In the rows, zero is written as 128.
Rotation paths and how fast each direction turns (degrees per step):
Each turn is a multiple of 5 degrees from 10 to 175, or 0.

[110 132 126 135 125 125 133 132 125 134 123]
[132 130 129 130 121 120 122 134 112 127 122]
[120 132 130 131 121 127 135 125 127 114 120]
[125 134 137 144 126 125 121 125 124 129 130]
[126 145 132 127 126 129 123 137 128 125 117]
[138 136 132 135 118 135 130 122 124 120 130]
[121 140 127 138 128 132 133 132 137 131 130]
[134 138 125 130 119 135 122 134 120 135 131]
[128 134 120 127 119 132 143 129 126 123 125]
[121 125 122 142 119 131 131 130 122 136 132]
[130 122 132 124 126 126 128 129 134 131 129]
0
[121 130 129 128 129 126 124 129 129 133 133]
115

[136 139 125 127 122 124 142 129 132 122 126]
[121 136 130 120 124 132 133 118 139 132 132]
[118 129 123 135 136 129 125 113 122 127 133]
[138 137 124 131 132 120 125 123 115 133 127]
[135 137 130 129 117 124 115 128 135 126 126]
[116 136 118 132 129 131 122 136 136 130 131]
[120 133 129 127 126 136 127 134 112 134 134]
[126 127 136 134 117 126 129 130 115 117 125]
[127 135 134 135 123 118 139 133 135 128 126]
[123 128 136 129 127 131 130 127 139 138 142]
[126 136 128 132 124 128 128 126 126 128 133]
0
[129 124 132 131 126 129 135 131 129 127 132]
35

[126 135 132 120 124 126 116 132 123 130 136]
[119 132 126 132 120 127 124 128 112 128 124]
[134 131 133 138 125 122 121 127 122 125 122]
[129 141 122 129 128 124 117 128 128 133 126]
[119 128 119 132 125 117 126 124 123 133 124]
[133 121 129 126 121 114 118 127 128 129 124]
[130 133 123 117 119 127 121 128 129 134 121]
[118 129 131 130 119 124 130 122 131 129 119]
[130 131 140 129 121 118 124 129 136 131 131]
[123 135 129 123 118 126 127 133 127 138 133]
[123 126 131 122 127 130 125 125 131 124 127]
45
[124 126 126 128 130 123 127 129 130 130 136]
80

[131 128 122 125 117 133 132 132 114 133 122]
[130 127 123 134 127 132 117 124 121 142 126]
[137 139 126 129 126 136 123 114 126 128 127]
[143 133 125 134 128 139 131 131 131 125 126]
[127 125 129 134 127 142 123 127 134 125 118]
[125 129 132 134 128 132 140 119 131 127 115]
[125 138 125 134 125 126 134 138 127 130 116]
[127 129 125 118 130 131 127 133 119 135 113]
[129 135 124 130 142 130 129 124 116 137 126]
[128 144 122 128 132 137 124 128 121 123 130]
[124 129 131 131 132 127 128 119 128 130 129]
110
[131 128 128 128 133 134 127 127 131 122 132]
55
[127 131 134 126 127 134 129 130 127 133 129]
0

[141 118 128 130 128 132 137 121 122 129 131]
[134 123 126 124 124 131 135 124 130 129 143]
[139 127 131 134 134 124 134 119 131 132 137]
[125 120 129 136 132 131 138 126 134 128 139]
[130 130 124 135 139 129 140 120 124 132 135]
[132 123 125 136 129 140 135 129 122 128 137]
[132 135 124 131 130 132 131 121 124 129 141]
[134 130 132 144 125 135 129 125 131 126 137]
[119 134 126 138 129 130 135 119 131 126 139]
[128 127 127 144 128 134 133 119 122 127 126]
[132 134 128 127 132 124 127 123 125 130 126]
160

[119 122 127 132 141 125 140 128 133 123 128]
[130 119 133 123 137 128 136 133 134 124 136]
[124 128 129 114 142 136 130 125 127 126 137]
[120 125 129 122 144 128 123 131 123 128 124]
[126 124 131 119 135 116 123 136 121 126 132]
[121 137 121 123 133 118 130 128 122 132 136]
[118 128 123 137 139 119 132 134 129 132 130]
[124 123 130 130 132 123 136 139 133 127 142]
[119 129 126 125 136 135 134 126 130 124 143]
[117 120 128 128 140 132 127 128 127 118 128]
[126 128 127 124 126 126 122 127 122 123 126]
55

[123 129 138 128 120 123 127 130 129 116 133]
[125 126 141 131 119 124 125 131 124 131 126]
[123 123 132 123 116 126 128 131 130 139 125]
[116 119 125 120 117 128 130 129 129 126 132]
[114 120 133 129 126 129 122 125 126 120 130]
[125 119 140 128 126 132 119 121 130 130 126]
[131 125 133 117 118 135 125 119 130 134 129]
[125 127 130 127 116 140 135 122 130 122 130]
[123 124 135 136 123 132 130 125 138 120 125]
[130 127 138 126 121 125 124 128 139 126 125]
[123 126 121 130 127 129 132 129 133 127 126]
80
[128 131 125 122 126 129 131 128 124 123 133]
100

[125 121 124 133 126 125 112 134 131 127 123]
[125 129 120 126 114 122 125 127 138 129 133]
[131 130 141 130 117 135 130 129 134 131 127]
[139 125 134 132 131 125 125 135 136 119 124]
[126 118 126 133 129 115 132 135 133 132 136]
[129 121 130 129 118 124 128 126 123 141 123]
[129 121 131 129 118 125 128 119 129 118 118]
[122 132 140 130 127 116 126 125 132 121 136]
[139 132 133 127 133 119 131 125 131 139 130]
[135 120 126 138 130 127 139 121 128 127 124]
[123 125 128 130 127 130 133 126 131 126 135]
135
[124 133 126 125 127 122 130 131 130 132 129]
110

[119 121 124 130 126 129 139 116 131 127 130]
[129 122 135 126 133 142 136 137 130 127 133]
[136 123 130 138 124 127 140 119 129 125 127]
[123 121 123 129 119 139 133 132 128 130 135]
[126 123 136 131 135 133 139 119 136 131 128]
[133 124 128 133 126 133 140 136 125 118 133]
[128 118 131 132 118 134 133 118 130 135 128]
[124 125 124 128 136 134 143 134 132 128 132]
[129 124 142 133 126 134 135 122 127 123 132]
[135 117 118 132 127 133 135 131 129 129 127]
[134 126 125 131 121 126 127 128 125 129 128]
110

[137 126 123 124 127 132 135 138 128 128 120]
[135 132 139 125 136 123 128 120 132 132 122]
[134 136 121 137 123 132 135 127 135 127 121]
[127 133 135 128 133 129 122 130 128 144 122]
[130 126 115 128 134 129 132 125 142 130 125]
[132 129 138 129 134 134 135 136 131 136 134]
[133 130 118 125 128 116 136 126 127 135 127]
[127 140 134 125 127 135 131 122 134 130 135]
[130 125 119 137 123 127 128 125 125 143 132]
[122 132 124 115 135 138 130 128 127 132 130]
[123 123 125 127 131 133 124 130 130 131 128]
70
[122 129 126 127 126 131 135 127 128 125 125]
155

[122 146 122 121 134 132 125 133 129 122 128]
[124 131 116 135 141 122 119 126 134 129 128]
[125 128 120 121 128 116 127 141 135 133 119]
[114 119 130 124 131 123 127 136 134 127 135]
[134 129 126 122 132 128 130 138 135 116 140]
[120 134 114 123 123 135 123 126 135 116 130]
[128 126 112 127 141 137 122 133 130 130 126]
[120 128 121 134 129 123 126 142 125 122 117]
[116 134 132 123 142 124 133 137 130 129 130]
[128 133 127 130 133 115 118 132 135 120 137]
[130 126 121 128 127 128 124 125 130 133 124]
80
[135 129 126 131 124 123 130 131 128 124 125]
140

[131 121 127 127 116 129 120 134 138 129 127]
[124 120 131 115 130 125 132 124 136 123 127]
[138 130 134 123 127 123 128 137 129 116 129]
[127 130 129 125 128 136 122 127 141 122 135]
[135 127 139 121 123 129 133 129 135 135 128]
[130 117 127 119 134 130 126 141 130 125 128]
[133 121 132 132 132 123 126 122 140 120 129]
[131 126 138 119 122 129 123 128 125 124 139]
[134 129 131 122 139 137 134 132 135 127 134]
[139 119 131 132 123 124 121 135 136 133 130]
[126 129 132 121 130 125 126 125 124 132 127]
120
[125 130 129 127 133 125 133 135 127 128 130]
115

[119 127 121 134 121 117 132 132 132 130 118]
[119 119 120 129 132 130 125 118 137 118 132]
[136 140 130 131 117 133 130 116 135 130 132]
[122 128 132 130 125 113 141 130 135 132 125]
[115 131 122 120 133 130 126 125 135 117 129]
[133 138 117 134 119 134 126 121 133 129 122]
[127 118 127 138 124 116 136 128 136 127 131]
[115 130 132 118 125 130 126 116 133 122 136]
[132 141 122 126 124 126 133 122 136 133 118]
[123 126 120 134 128 120 135 135 138 119 131]
[126 122 129 131 133 129 133 130 132 128 126]
130
[125 134 126 123 131 127 130 134 128 127 125]
80

[120 135 129 126 126 127 140 129 118 132 121]
[119 137 131 130 132 133 139 133 128 134 129]
[121 125 139 127 132 134 135 129 135 139 130]
[122 117 136 127 125 126 132 133 131 138 120]
[116 120 128 130 129 120 131 135 131 129 121]
[113 127 128 127 134 121 134 123 122 128 125]
[117 129 126 121 132 131 138 127 116 133 124]
[120 134 130 120 132 132 139 137 127 135 128]
[124 129 139 126 131 127 139 131 136 136 128]
[121 122 138 132 123 126 135 128 131 137 120]
[126 128 126 126 131 136 126 128 125 130 133]
70
[131 132 133 133 125 132 130 129 131 132 129]
55
[130 125 133 126 127 128 129 119 125 130 128]
115

[126 138 134 132 125 125 133 113 133 120 133]
[128 140 137 130 128 121 130 126 139 124 133]
[125 136 139 127 127 127 140 121 136 129 129]
[132 135 142 125 123 119 132 126 136 131 124]
[129 128 142 129 121 125 141 126 130 128 128]
[135 128 138 127 121 117 132 121 129 122 124]
[130 128 140 133 119 122 135 126 129 116 132]
[130 133 131 131 124 121 131 115 132 117 129]
[127 136 136 134 126 122 131 126 136 118 136]
[126 139 137 129 127 127 134 115 135 125 131]
[127 132 131 124 130 130 130 130 131 136 126]
45
[124 126 130 131 128 132 133 133 127 127 132]
160

[132 120 137 118 138 127 122 131 127 128 139]
[125 132 130 136 124 137 126 138 122 141 129]
[126 115 137 120 125 135 123 129 127 122 136]
[129 128 131 142 134 135 119 132 120 135 127]
[129 120 127 124 120 137 129 128 120 118 133]
[141 121 130 134 136 130 121 133 124 132 120]
[129 129 122 123 126 136 136 132 113 122 131]
[141 119 132 121 128 127 123 134 128 138 126]
[122 132 130 126 136 133 138 137 116 129 131]
[135 124 130 121 120 132 122 131 129 139 136]
[128 131 128 121 130 125 132 131 129 134 129]
40
[125 124 120 130 130 124 129 129 131 129 130]
0

[140 133 129 124 129 132 137 120 127 141 125]
[126 145 140 131 127 131 129 123 128 131 121]
[134 128 140 124 127 120 130 122 121 140 124]
[136 138 138 126 135 135 126 131 128 131 120]
[132 136 132 128 126 123 126 125 110 131 124]
[129 127 144 123 139 127 122 131 123 129 121]
[138 133 124 127 137 132 122 128 113 132 125]
[119 130 133 122 134 130 123 127 117 119 119]
[123 124 125 125 143 124 120 125 120 134 128]
[125 132 122 117 138 139 127 123 124 123 121]
[133 124 129 126 135 129 128 129 132 132 130]
125
[124 132 131 133 132 130 125 131 133 127 128]
170
[127 130 128 128 131 126 136 133 125 127 132]
0

[125 126 116 116 131 132 122 133 128 137 133]
[126 131 117 127 122 122 119 136 127 138 130]
[122 138 128 118 126 116 123 131 132 135 127]
[127 127 127 113 129 119 126 127 121 138 126]
[135 124 123 122 123 125 122 118 126 139 137]
[132 134 126 118 128 131 118 130 135 135 137]
[128 129 122 118 134 126 119 139 125 135 131]
[123 125 120 126 129 115 121 133 128 137 132]
[118 134 125 119 127 122 129 122 133 138 132]
[130 129 122 111 124 129 128 125 122 139 126]
[124 123 128 127 131 127 132 121 129 129 131]
80
[125 133 131 123 132 131 130 129 132 127 127]
120

[133 130 119 133 121 127 128 129 112 130 128]
[135 130 122 127 128 134 129 129 112 122 129]
[132 129 121 132 129 138 119 130 118 120 125]
[128 126 121 134 123 133 119 130 115 129 118]
[134 127 126 133 124 127 129 130 108 128 123]
[137 133 124 133 129 130 129 133 114 121 127]
[133 133 117 134 126 134 122 131 119 124 127]
[131 125 118 128 122 133 121 125 114 128 125]
[131 123 127 128 127 134 126 130 111 123 122]
[133 132 126 136 128 133 123 136 116 121 120]
[126 125 134 131 128 127 127 130 127 129 121]
70

[126 120 126 122 120 130 116 126 127 139 134]
[123 139 128 135 119 130 125 124 119 137 131]
[116 128 133 124 134 136 127 128 125 142 131]
[124 142 130 126 123 133 132 132 135 134 134]
[120 125 127 113 121 127 122 129 134 135 137]
[125 136 125 130 114 124 117 126 125 132 136]
[123 126 133 126 127 127 121 129 117 142 132]
[128 138 129 133 123 138 129 135 127 141 131]
[122 127 127 117 124 133 133 128 132 142 130]
[119 139 122 127 116 132 125 124 134 131 134]
[121 132 127 126 131 129 131 125 133 125 128]
60
[125 120 129 122 133 128 126 128 127 130 128]
175

[126 122 137 133 142 130 133 129 117 129 125]
[136 121 139 138 133 134 134 132 134 126 124]
[141 127 138 124 126 129 130 126 127 129 116]
[130 118 138 121 134 129 127 128 115 128 121]
[125 118 136 134 140 137 134 132 125 130 123]
[136 131 139 137 135 133 130 128 132 129 117]
[141 125 141 126 130 124 129 125 121 124 123]
[131 112 136 125 131 132 133 131 121 128 124]
[126 123 134 131 135 138 128 130 128 136 114]
[133 134 139 134 138 128 130 124 124 128 121]
[134 124 128 122 122 126 128 128 129 126 128]
85
[127 126 130 127 131 124 129 127 121 125 134]
110

[125 131 135 136 129 138 135 137 132 129 129]
[137 123 143 128 133 127 129 125 130 131 123]
[123 134 135 139 133 137 132 137 130 129 124]
[131 120 141 127 127 127 132 124 133 129 122]
[125 132 131 138 134 133 127 138 131 130 119]
[125 119 140 126 126 130 133 125 135 128 121]
[133 129 129 136 133 128 124 137 133 131 115]
[118 120 136 126 126 136 131 125 136 131 121]
[138 126 127 132 128 130 125 136 134 130 115]
[116 123 133 121 129 136 126 132 134 136 123]
[120 131 127 128 131 134 126 127 125 127 128]
155

[119 132 125 128 118 135 132 120 128 124 130]
[118 126 125 134 127 134 140 123 128 134 135]
[125 125 130 136 126 131 137 128 128 119 140]
[127 128 127 136 124 137 124 118 123 123 137]
[127 126 134 132 128 139 130 121 125 135 138]
[124 133 140 131 125 130 132 127 124 125 140]
[125 130 133 126 125 127 129 116 117 124 134]
[129 127 130 121 130 132 137 117 123 132 137]
[135 137 130 132 128 127 139 125 124 127 136]
[133 131 131 134 127 122 130 113 129 126 134]
[129 130 127 128 130 133 132 131 128 136 127]
110

[132 126 125 127 126 126 133 116 111 128 128]
[121 134 135 124 135 132 121 135 121 137 131]
[133 119 135 121 125 120 126 133 123 125 114]
[129 119 120 133 143 133 125 128 127 130 123]
[129 126 121 126 116 137 132 132 128 139 123]
[120 123 130 126 126 139 119 126 125 118 131]
[130 124 136 129 127 131 139 117 115 130 126]
[121 136 126 129 129 127 118 134 116 135 128]
[135 119 135 114 133 126 125 134 127 131 122]
[124 119 124 139 137 132 126 132 126 127 115]
[130 127 128 127 133 123 126 133 130 130 123]
60
[128 126 129 123 135 130 132 127 130 130 133]
145
[128 133 123 127 127 128 127 130 127 136 131]
115

[121 119 133 133 129 134 135 136 121 121 133]
[132 134 141 126 136 125 129 130 138 127 127]
[129 124 126 134 121 143 124 134 133 126 131]
[123 119 141 123 133 126 133 133 126 133 134]
[129 132 136 138 127 131 130 132 136 119 120]
[132 122 127 124 135 137 124 133 135 130 142]
[120 127 142 129 119 128 132 136 125 130 129]
[132 123 132 139 138 126 131 132 138 124 127]
[126 134 134 122 130 142 123 135 126 127 134]
[127 118 138 128 121 127 136 130 138 129 131]
[128 124 129 130 132 126 130 132 123 129 121]
110

[131 136 123 130 124 122 129 141 116 134 128]
[132 125 132 124 129 128 134 138 115 139 120]
[136 133 125 120 127 117 124 135 123 138 122]
[128 131 124 124 121 125 128 135 111 135 128]
[129 133 136 119 127 123 134 139 119 133 120]
[138 134 124 130 128 121 128 141 121 138 124]
[128 123 125 122 128 126 128 134 112 140 125]
[132 133 132 116 126 117 126 134 119 133 122]
[130 136 124 129 125 122 128 140 115 133 126]
[131 126 131 125 130 127 131 137 116 139 119]
[131 130 133 123 130 125 127 128 134 127 124]
135

[120 128 130 130 119 131 136 124 127 131 134]
[118 129 127 128 122 131 130 134 126 130 138]
[123 129 123 128 124 133 129 136 121 124 136]
[127 126 123 129 121 133 133 131 118 118 129]
[124 123 129 126 123 136 138 122 121 123 126]
[117 125 132 128 122 137 133 124 127 131 133]
[119 128 131 131 122 136 127 129 129 127 140]
[126 131 125 132 118 130 130 132 122 123 140]
[126 129 123 128 119 128 137 131 119 125 131]
[120 125 124 123 123 133 137 130 119 127 126]
[136 129 127 131 126 127 129 126 126 122 129]
80
[128 126 133 131 128 131 128 120 132 128 129]
60

[118 131 133 139 127 134 134 132 129 122 122]
[119 129 131 136 125 136 135 135 121 127 126]
[120 126 135 134 128 133 135 138 121 129 127]
[120 125 140 133 131 131 133 140 128 127 126]
[124 124 138 134 131 132 131 136 133 120 121]
[121 123 133 134 129 138 132 135 130 122 118]
[121 120 128 133 128 138 137 134 124 127 122]
[118 117 133 129 129 136 137 135 124 128 124]
[122 117 137 128 130 130 138 134 130 127 126]
[122 117 136 131 130 130 137 130 135 122 122]
[126 127 123 128 126 130 130 129 120 133 130]
70

[130 114 126 127 124 117 118 133 122 128 118]
[138 114 124 128 121 122 126 126 122 129 118]
[140 115 122 132 127 128 133 125 121 136 120]
[135 122 124 133 136 131 130 131 123 142 116]
[133 126 127 129 141 129 122 133 122 138 115]
[131 127 131 128 136 127 115 132 121 129 112]
[133 123 129 120 128 127 118 125 118 124 113]
[133 117 126 118 123 133 125 123 117 130 117]
[127 114 123 122 124 134 129 128 119 140 120]
[126 114 122 127 131 127 126 135 122 142 122]
[129 135 131 127 132 133 127 125 126 126 124]
40
